[[116 144 152 111 117]
 [147 146 111 121 142]
 [105 106 137 141 148]
 [125 115 123 117 106]]
=>
[116 146 137 117]

[[124 120 126]
 [131 128 120]
 [125 121 123]
 [102 103 104]
 [135 128 121]]
=>
[124 128 123]

[[148 112]
 [126 134]
 [118 149]
 [132 107]
 [136 125]]
=>
[148 134]

[[145 135 111 114 127]
 [123 138 111 114 127]
 [123 135 113 114 106]]
=>
[145 138 113]

[[128 122 129 128 151]
 [127 128 129 128 147]
 [126 133 128 128 149]]
=>
[128 128 128]

[[111 124 115 116]
 [134 146 106 122]
 [140 135 142 128]
 [142 142 130 111]
 [123 123 153 143]]
=>
[111 146 142 111]

[[125 103]
 [157 149]]
=>
[125 149]

[[118 128 121 134 148]
 [135 114 138 151 127]
 [141 138 114 119 132]
 [112 145 152 118 128]
 [121 141 145 122 126]]
=>
[118 114 114 118 126]

[[119 128 150 141]
 [132 133 148 128]]
=>
[119 133]
---
[[149 123]
 [110 138]
 [153 103]
 [118 152]
 [141 114]]
=>
[[141 114]
 [149 123]
 [110 138]
 [153 103]
 [118 152]]

[[124 131 114 124 123 119 141 136 129 128 125 128 130 124]
 [126 116 114 118 117 136 150 146 120 119 122 145 121 113]
 [148 139 145 152 124 131 111 114 148 115 113 119 151 120]]
=>
[[148 139 145 152 124 131 111 114 148 115 113 119 151 120]
 [124 131 114 124 123 119 141 136 129 128 125 128 130 124]
 [126 116 114 118 117 136 150 146 120 119 122 145 121 113]]

[[123 137 124 124 123 124 140 138 123]
 [137 142 134 103 108 134 137 135 118]
 [133 115 118 139 137 136 115 115 127]
 [114 127 132 142 139 116 132 133 138]
 [123 125 121 136 135 125 128 128 128]
 [114 118 125 153 148 118 123 126 139]]
=>
[[114 118 125 153 148 118 123 126 139]
 [123 137 124 124 123 124 140 138 123]
 [137 142 134 103 108 134 137 135 118]
 [133 115 118 139 137 136 115 115 127]
 [114 127 132 142 139 116 132 133 138]
 [123 125 121 136 135 125 128 128 128]]

[[125 132 128 133 124 131 131]
 [114 124 129 130 122 122 127]
 [140 131 118 125 122 130 152]
 [121 125 121 129 125 126 127]]
=>
[[121 125 121 129 125 126 127]
 [125 132 128 133 124 131 131]
 [114 124 129 130 122 122 127]
 [140 131 118 125 122 130 152]]

[[134 150  99]
 [145 147 154]
 [112 105 143]
 [105 132 144]
 [146 128 117]
 [144 141 123]
 [139 133 116]
 [151 140 156]
 [108 127 150]
 [104 131 111]]
=>
[[104 131 111]
 [134 150  99]
 [145 147 154]
 [112 105 143]
 [105 132 144]
 [146 128 117]
 [144 141 123]
 [139 133 116]
 [151 140 156]
 [108 127 150]]

[[130 128 131 129 124 123 126 128 133]
 [126 121 122 126 129 124 122 124 124]
 [124 124 124 125 126 124 126 124 127]
 [133 124 130 127 138 141 129 137 122]
 [123 129 118 139 140 142 134 132 125]
 [115 140 115 142 128 130 139 124 135]
 [133 127 130 129 131 129 125 130 125]
 [147 120 150 116 123 122 117 135 130]
 [124 133 128 129 119 119 130 123 136]
 [123 130 123 132 129 130 131 128 131]]
=>
[[123 130 123 132 129 130 131 128 131]
 [130 128 131 129 124 123 126 128 133]
 [126 121 122 126 129 124 122 124 124]
 [124 124 124 125 126 124 126 124 127]
 [133 124 130 127 138 141 129 137 122]
 [123 129 118 139 140 142 134 132 125]
 [115 140 115 142 128 130 139 124 135]
 [133 127 130 129 131 129 125 130 125]
 [147 120 150 116 123 122 117 135 130]
 [124 133 128 129 119 119 130 123 136]]

[[138 121 134 145 132 130]
 [136 132 124 136 134 132]
 [139 122 131 145 129 125]
 [127 134 130 126 132 134]
 [123 129 137 126 125 126]
 [125 128 137 128 125 125]
 [135 120 137 143 129 127]
 [139 134 121 138 140 141]
 [138 126 128 141 130 126]
 [143 123 129 149 136 133]
 [132 126 136 137 134 137]
 [129 137 125 127 133 135]]
=>
[[129 137 125 127 133 135]
 [138 121 134 145 132 130]
 [136 132 124 136 134 132]
 [139 122 131 145 129 125]
 [127 134 130 126 132 134]
 [123 129 137 126 125 126]
 [125 128 137 128 125 125]
 [135 120 137 143 129 127]
 [139 134 121 138 140 141]
 [138 126 128 141 130 126]
 [143 123 129 149 136 133]
 [132 126 136 137 134 137]]
